Each row is where one point has got to under a steady rotation. How many steps took it there?
The counts run from 0 to 456.
[108 183 120 138 105  87 169 128 164 148  84  81 159  85 115 144 158 127
 141  99 105 148 157 106 136 140 134 140 130  83 132 153  95 132 145 110
  92 113 120 128 140 120 123 167 134 177] => 138
[119 169 116 138 103  91 130 114 174 128  83 129 151 113 112 153 179 141
 149  84 156 127 146 125 123 139 108 139 142  74 122 115  86 108 138  86
  99 119 114  95 144 123 136 148 177 155] => 191
[ 81 132 131 144 100 155 135  79 177 131 121 109 127 112  83  94 142 129
 113  90 139 177 121 108 142  91 162 116 134 100 124 180 116 159 168 148
 152 117 118 117 154 117 127 150 152 100] => 226
[ 65 101 100 153 145  92 107 147 119 129 141  93 157 111 128 124  90 156
 124 187 131 151 128 127 107 109 128  72 136 147 135 111 123 119 108 150
 153 101 136 187 109  97 157  80 120 118] => 93
[ 95 130 129 142 121 106  99 129 171  75 106  93 128 124  90 177 146 130
 165 120 132 148 151 142 150 125 137 123  99 112 169 121 100  91 112  97
 121 114 122 131 160 146 155 178 184 152] => 133
[130 133 129 134 135 103 146 146 159 152 138 122 126 134 143 114 128 167
 121 109 133 201 135 123  94 152 110 138 151 105  95  92 145 140 202 106
 142  94 129 156  55 121 123 135  88 110] => 430
[109 109 119 178 166 153  86 133 147  91 116 126 137 135 142 154 163 126
 157 174 132 119 127 144 114 142 163 148 105 160 183 114 155  97 115 119
 120 145 117 170 131 149 146 168 161 170] => 75
[113 170 101 138 135 166 148  87  87 151 106  98 159 115 115 136 134 149
 128 135 122 138 140 124 104 105 126 132 159  87 106 143 166 149 143 143
 124 131 109  80 110 107 105  47 136 150] => 356
[168 180 156 113 109 109 162 134 168 145 118 100 121  95 126 100 176 120
 115  92 119 117 145 103 171 145 116 154 148 110  96 178  97 130 167 101
 106 110  76 133 112 135 164 111 131 129] => 318
[124 153 152 129 102 178 139 105 127 124 130 113  89 141  78  99 147 119
 161  88 117 152 123 110 174 104 149 138 134  90 117 173 121 143 169 135
 148 131 134  93 156 142 120 137 107  72] => 172
[134 152 111 137 108 117  80 110 142 129 103 134 139 159  86 154 162 161
 166 101 165 123 141 135 113 137 108 126 151  56 123  91 111 106 134 104
 134 122 151  85 144 141 125 128 180 108] => 244
[ 90 127 116 171 123 172 117  90 127 108 109  62 160 104 113 124 126 112
 136 140 129  65 122 141 146 119 183 101 140 145 163 114 144 135  89 151
 119 141 128 127 155 119 154  99 155 145] => 24
[183 109 135 138 110 196 102  98 140 113 151 106  82 165  89 141 161 138
 124 110 154 100 120 158 151 113 128 167 141 105 149 119 116 120 147 119
 158 132 133  94 135 138 134  97 156  84] => 117
[141 131 117 128 121 185 138 110 117 112 131 108  89 151  91 160 149 136
 125 125 135 192 137 131 143  81 125 172 135  83 132 131 135 146 192 130
 154 122 115  85 109 128  96 109 127 121] => 175
[158 133 144 121 102 130 127 115 177  94 123  49 123 117 100 129 138 139
 111  96 131 102 145 153 170 130 130 125 143 135 129 107 121 133 147  96
 120  99  77 125 110 130 183  88 175 121] => 315
[160 122 153 137 118 150 109 139 134 122 133  52 131 116 133 169 105 153
 117 143 129  31 139 148 148 154 121 120 100 145 146 114 108 100  85 133
 154 110 144 139 137 134 161 115 121 115] => 205
[130 133 156 106 134 154 143 101 126 177 142 137 125 112 175 146 120 169
  91 137 144  98 139 136  87 147 125 153 147 151  79 140 189 125 166 147
 161 137 132 119  97 138  91 117  87 104] => 159
[ 81 119 131 129 143 163 163 122 134  96 119 150 145  94 159 121 152 118
 170 133 129  81 109 153  99 106 144 121 117 180 172 133 151 118 112 147
  99 158 125 149 138 103  91 137  90 176] => 398
[115 150 123 100 105  98 111 104 154 147 115  79 156 139  88 135 115 179
 128  97 141 155 152 123 122 121 128  91 170  86 100 125 124 145 188 141
 128  93 132 144 124 136 134 113 155  71] => 425
[ 70 158 137 164 151 101  80 150  81 136 120 148 159 124 137 103 130 113
 170 192 126 141 133 102 136 142 137  91 148 126 106 147 152 101 117 161
 123 133 132 166 140 119 151  99  99  93] => 417
[181 138 148 117  97 198 123 104 116 112 138 120  78 156  90 151 168 132
 139 104 158  86 127 142 163  99 117 161 139 102 135 139 116 121 155 131
 141 142 131  75 153 139 110 104 124  83] => 118
[174 169 142 102 109  98 138 157 123 135 127 123 121 126 146 145 158 131
 117 104 139 126 145 109 160 135 112 150 172 116  96 118 113 143 211 134
  95 123 114 148 104 123 104 118  62 105] => 375
[179 126 124  85  97 166 175 112 156 128 135 124 106 117 105 122 172 147
 125  87 148  81 122 147 123  87  87 153 148 105 137 151  91 132 152 122
 121 130 106 100 135 110 104  78 135 128] => 444
[157 123 134 116 122 137 114 158 138  70 120  57 149 139 115 141 119 153
 166 117 104  73 117 153 143 137 137  89 119 148 168  85 119 121 129 127
 103 121 116 184 111 127 169 106 119 144] => 257
[141 140 145 161 156 125  99 172 138  81 110 113 141 147 131 138 132 152
 184 124 104 118 121 133 113 177 118 120 100 133 152  83 139  99 128  90
 129 115 116 175  90 132 174 161 109 150] => 255
[ 86 104 116 162 152 137 154 124 146 164 130 136 137 110 150 110 136 134
 151 155 109 158 108 129  77 132 160 152 111 143 163 127 149 125 137 122
 143 141 180 163  99 123  94 189  86 155] => 342
[ 64 153 128 171 157  89 130 173  99 143 129 137 147 106 150 146 103 134
 139 187 112 169 140  93 128 150 113 111 108 124 111 136 127 103 105 145
 164 111 138 153 112  95 142 128  69 129] => 91
[ 91 110 117 115  95 141 129  64 188 147 132  98 138  93 117 134 145 135
  76 119 175 109 142 136 133  90 166 126 150 145 133 154 109 151 152 162
 140 129 130 129 163 127 104 141 173 106] => 280
[115 141 125 107 144 132 185 131 149 146 114 171 138  93 139 117 175 144
 158 112 121 124 114 125  72 113 112 163 114 126 150 190 126 108 142 121
 111 144 131 140 118 117  73 165 102 187] => 394
[128 123 113 110 115 117 145  99 167 179 120 114 148 108 117 145 162 167
 115 114 135 129 135 111  83 107 139 145 129 108 147 173 102 129 166 146
 134 128 170 159 139 137  71 189 150 140] => 337
[117 166 149 112 145 133 139 148  84 107 116 151 128 131 144 154 130 147
 187 123 125 155 150 159 105 147  95 132 146 123 101 102 201 102 152 105
 111 134 109  98  88 127 112  93  79 142] => 305
[ 90 106 113 147 135  88 107 144 160  99 135 149 115 129  94  93 171 110
 189 149 151 167 128 150 133 113 121 113 141 120 170 107  97  88 102  96
 119 121 129 140 131 116 169 108 175 128] => 185
[ 77 132 126 210 154 179 102 124 151  95 112 121 153 117 136 117 138 109
 154 146 113 100 116 119 118 144 165 120  86 141 159 115 141 106  77 129
 160 142 120 130 136 119 155 159 143 162] => 22
[133 144 102 110 146 135 137 112  92 146 102 110 152 131 109 132 138 174
 166 124 118 162 136 148  77 120 108 130 170  84 127 113 180 130 169 115
 114 119 123 121  79 125 109  66 137 150] => 303
[139 130 129 101 129 148 140  89 131 178 137 111 155 107 159 128 124 180
  81 138 153  86 140 133  77 129 125 138 159 138  90 154 178 142 168 161
 150 124 132 136  99 137  92 100 120 110] => 158
[137 135 123 164 136 127  96 163 139 115 110  93 174 130 127 119 128 158
 137 132 116  42 108 105 128 152 127  92 105 121 155 122  78 114  96 147
 141 115 134 194 130 114 176 139 132 144] => 203
[116 117 121 138 142 158  92 122 140  60 117 134 145 133 128 159 172 124
 165 141 154  70 121 148 134 107 157 112 125 163 189 132 128 102 120 151
  97 157 113 163 159 137 126 141 164 152] => 455
